[[-22 -28 -27  33]
 [-16 -21 -23  28]
 [-17 -22 -22  29]
 [-19 -24 -24  31]
 [-23 -29 -30  37]]
->
[[-22 -28]
 [-16 -21]]

[[ -5   9]
 [ 23  23]
 [ 25  45]
 [ -2 -22]]
->
[[-5  9]
 [23 23]]

[[-30  25  34]
 [-15  38 -39]
 [ 35  28  30]
 [-39  -3 -33]
 [-32  33  27]]
->
[[-30  25]
 [-15  38]]

[[ 37 -21  22  25]
 [ 19 -10  -1  31]
 [  4   3 -23  41]
 [ 10 -41  -1  16]
 [ 22 -14   3  29]]
->
[[ 37 -21]
 [ 19 -10]]

[[-23  18]
 [-21 -12]
 [-36  11]]
->
[[-23  18]
 [-21 -12]]

[[13 34]
 [ 9 25]
 [ 2  7]
 [11 29]
 [ 8 21]]
->
[[13 34]
 [ 9 25]]

[[ 20   2]
 [  0   5]
 [-37 -11]]
->
[[20  2]
 [ 0  5]]
---
[[ 20 -16  -7   0]
 [ 30 -23  11 -35]
 [  5 -22  26  -8]]
->
[[ 30 -23  11]
 [  5 -22  26]]

[[-27  30 -26 -33]
 [-28  29 -26 -33]
 [ 28 -28 -28   2]
 [ 36  -8  38 -45]]
->
[[-28  29 -26]
 [ 28 -28 -28]]

[[-39  38   2]
 [-15  31  15]
 [-20  27  11]
 [-12 -30  -2]
 [-27  11 -12]]
->
[[-15  31  15]
 [-20  27  11]]

[[-27 -34  36  26]
 [ 35  13  -6  35]
 [ 29  36 -27   5]]
->
[[ 35  13  -6]
 [ 29  36 -27]]

[[  9  12   0  36 -24]
 [ 16   1 -30  36 -38]
 [  3 -16   0  19 -20]
 [-11 -16  36  -8   2]
 [-14 -20  21 -14  11]]
->
[[ 16   1 -30]
 [  3 -16   0]]

[[-24  30 -19  22]
 [-34 -44  43  28]
 [-29 -22 -31  38]
 [ 30  41 -44 -21]]
->
[[-34 -44  43]
 [-29 -22 -31]]
---
[[-29  21  22  23 -18]
 [-19 -19 -22 -29  -3]
 [ 21   8 -29 -21  28]
 [-30  22  23  24 -18]
 [-20 -20 -23 -30  -3]
 [-21 -20 -23 -30  -3]
 [-30  22  20  22 -16]
 [-20 -20 -22 -29  -3]
 [ 21   8 -29 -21  28]
 [-34  25  22  23 -18]
 [ 21   7 -23 -15  27]
 [-20 -20 -24 -31  -3]]
->
[[-20 -20 -24 -31  -3]
 [ 21   7 -23 -15  27]
 [-34  25  22  23 -18]
 [ 21   8 -29 -21  28]
 [-20 -20 -22 -29  -3]
 [-30  22  20  22 -16]
 [-21 -20 -23 -30  -3]
 [-20 -20 -23 -30  -3]
 [-30  22  23  24 -18]
 [ 21   8 -29 -21  28]
 [-19 -19 -22 -29  -3]
 [-29  21  22  23 -18]]

[[  2  -8 -31  -3  27]
 [-36  14 -31  -9   0]
 [ -2   3 -23 -20  17]
 [ -2   3 -23 -20  17]
 [ -5   5  18  -2 -21]
 [ 42 -17  39  12  -3]
 [ -1   4 -24 -22  18]
 [ -5   5  17  -2 -20]
 [  1  -7 -28  -2  25]
 [  0  -5  27  20 -23]
 [  2  -6 -25  -2  23]]
->
[[  2  -6 -25  -2  23]
 [  0  -5  27  20 -23]
 [  1  -7 -28  -2  25]
 [ -5   5  17  -2 -20]
 [ -1   4 -24 -22  18]
 [ 42 -17  39  12  -3]
 [ -5   5  18  -2 -21]
 [ -2   3 -23 -20  17]
 [ -2   3 -23 -20  17]
 [-36  14 -31  -9   0]
 [  2  -8 -31  -3  27]]

[[  4 -27]
 [-12 -32]
 [ -5 -22]
 [ -8 -13]
 [  7  44]
 [ 15 -21]
 [ -6 -23]
 [  5 -29]
 [ -9 -12]
 [  9 -25]
 [ -2   0]
 [  5  42]]
->
[[  5  42]
 [ -2   0]
 [  9 -25]
 [ -9 -12]
 [  5 -29]
 [ -6 -23]
 [ 15 -21]
 [  7  44]
 [ -8 -13]
 [ -5 -22]
 [-12 -32]
 [  4 -27]]

[[-31  30  -4   5 -32 -15  24 -35  37  30]
 [-25  24 -25  19 -28  -6  19 -38  29  28]
 [-34  14  -5   0 -31 -18  27 -32  37  31]
 [-29  24 -10  10 -30 -12  23 -36  33  27]]
->
[[-29  24 -10  10 -30 -12  23 -36  33  27]
 [-34  14  -5   0 -31 -18  27 -32  37  31]
 [-25  24 -25  19 -28  -6  19 -38  29  28]
 [-31  30  -4   5 -32 -15  24 -35  37  30]]

[[  3  14   8   9  -4 -13]
 [-23 -20   7  15   0  23]
 [-23 -20   7  15   0  24]
 [ 31  28 -10 -20   1 -35]]
->
[[ 31  28 -10 -20   1 -35]
 [-23 -20   7  15   0  24]
 [-23 -20   7  15   0  23]
 [  3  14   8   9  -4 -13]]

[[ 20   8  -1   2   3  13  -4  37  19  -2   0  -5  -7   7  12]
 [  6  -3   3   1   0   6   4  17   1  -6  -7 -13  10   9  16]
 [ 15   3  -3   4   3  14  -5  37  19  -3  -1  -6  -8   6  12]
 [ 12   5  -3   3   3  14  -4  37  19  -2  -2  -8  -6   2  12]
 [  1   2   5   1   0   5   5  19   0  -7 -10 -12  11   0  16]
 [ -7  -1   5   1   1   5   5  19  -1  -7  -8 -12  10  11  16]]
->
[[ -7  -1   5   1   1   5   5  19  -1  -7  -8 -12  10  11  16]
 [  1   2   5   1   0   5   5  19   0  -7 -10 -12  11   0  16]
 [ 12   5  -3   3   3  14  -4  37  19  -2  -2  -8  -6   2  12]
 [ 15   3  -3   4   3  14  -5  37  19  -3  -1  -6  -8   6  12]
 [  6  -3   3   1   0   6   4  17   1  -6  -7 -13  10   9  16]
 [ 20   8  -1   2   3  13  -4  37  19  -2   0  -5  -7   7  12]]

[[-10  16  -9 -18  29   3  -9   7  -1 -11  10 -18  -1]
 [ -5  22 -19 -21  38  12 -16 -22 -11  17  -4  -8   0]
 [  3   6  -6  -6   3  -3  -9   7  -2  -8   3   3  16]
 [  4   9 -13  -8   6  -9 -15  15  -3 -16   5   4  36]]
->
[[  4   9 -13  -8   6  -9 -15  15  -3 -16   5   4  36]
 [  3   6  -6  -6   3  -3  -9   7  -2  -8   3   3  16]
 [ -5  22 -19 -21  38  12 -16 -22 -11  17  -4  -8   0]
 [-10  16  -9 -18  29   3  -9   7  -1 -11  10 -18  -1]]
---
[[ 32   9 -35 -24]
 [-45  32  35  36]]
->
[[-45  32  35  36]]

[[ 29   8   9]
 [-29   9   7]
 [-23  -2  12]
 [ 31 -21 -13]
 [-15 -28  40]
 [-40   8 -22]
 [-21 -32  44]
 [ 26  10  11]
 [  4   1  -5]]
->
[[-29   9   7]
 [ 31 -21 -13]
 [-40   8 -22]
 [ 26  10  11]]

[[ -4  -9 -42  -5 -26  21 -11  29  -8 -14 -23  24 -30]
 [-27 -34   8 -32  36   6  -4  45  -6  22 -16 -22  30]]
->
[[-27 -34   8 -32  36   6  -4  45  -6  22 -16 -22  30]]

[[  0  18 -13 -36  11 -38 -15  27 -34  -8]
 [  0  19 -14 -38  13 -40 -15  29 -37  -9]
 [ 12 -24 -31  -6 -36 -30  11 -33  15  28]
 [  1 -24   8  35 -19  34  15 -35  37  11]
 [-17  23  32   7  35  33 -13  31 -16 -32]
 [-17  22  31   7  33  33 -13  30 -15 -31]
 [-18  23  32   7  34  34 -14  31 -16 -33]]
->
[[  0  19 -14 -38  13 -40 -15  29 -37  -9]
 [  1 -24   8  35 -19  34  15 -35  37  11]
 [-17  22  31   7  33  33 -13  30 -15 -31]]

[[ -7 -11  -3  -1   6   1 -20  -4  12  14  -1  14]
 [  7 -31  -8  13  -4   5 -24  -3  -8  -6  39  -1]
 [-14  28  -9  -2  17 -15   8  14  -3   2   2  12]
 [ -8 -25  -5   6 -20  16 -11 -23  10   0 -35   7]
 [ -2 -10   4   3  13   4   8 -14   5 -11  18  -4]]
->
[[  7 -31  -8  13  -4   5 -24  -3  -8  -6  39  -1]
 [ -8 -25  -5   6 -20  16 -11 -23  10   0 -35   7]]

[[ -1  -2  -2   0   0  -1   1  -5]
 [ -2   2   0   1   2  -1   2   1]
 [ -3   0  -5   3   4  -4   4 -11]
 [-32  25  -2  21  44 -26  42  -4]
 [  0  -3  -3  -1  -1   0   0  -7]
 [-25  16   1  13  31 -18  33  -1]
 [  6  -2   7  -5  -8   6  -9  13]
 [ -8   3   4   2   8  -4  10   4]
 [-15  13  -1  11  21 -13  19  -1]
 [ 15 -11   0  -9 -19  11 -19   1]
 [ 16 -14   0 -11 -23  13 -21   0]]
->
[[ -2   2   0   1   2  -1   2   1]
 [-32  25  -2  21  44 -26  42  -4]
 [-25  16   1  13  31 -18  33  -1]
 [ -8   3   4   2   8  -4  10   4]
 [ 15 -11   0  -9 -19  11 -19   1]]
---
[[ 9 -9 -9]
 [24 -1 14]
 [ 7 -1 -4]
 [40  2 36]]
->
[[ 9 -9]
 [24 -1]
 [ 7 -1]]

[[-15 -22  -5]
 [ 40   9  18]
 [ 12 -30  -8]
 [  7 -30  -1]]
->
[[-15 -22]
 [ 40   9]
 [ 12 -30]]

[[ -2  -2]
 [ -4 -45]
 [ -1  17]
 [ 14  -1]]
->
[[ -2  -2]
 [ -4 -45]
 [ -1  17]]

[[ -8 -20  -4 -14]
 [ 13 -24 -12  15]
 [-17  23  13 -21]
 [ -6 -35  -9 -13]]
->
[[ -8 -20]
 [ 13 -24]
 [-17  23]]

[[-10  12  -3]
 [ -9  20  -2]
 [ 40  -9  19]
 [-12  19  -3]]
->
[[-10  12]
 [ -9  20]
 [ 40  -9]]

[[ -7 -33]
 [-12 -14]
 [  5 -26]
 [-12 -10]
 [-11 -27]]
->
[[ -7 -33]
 [-12 -14]
 [  5 -26]]
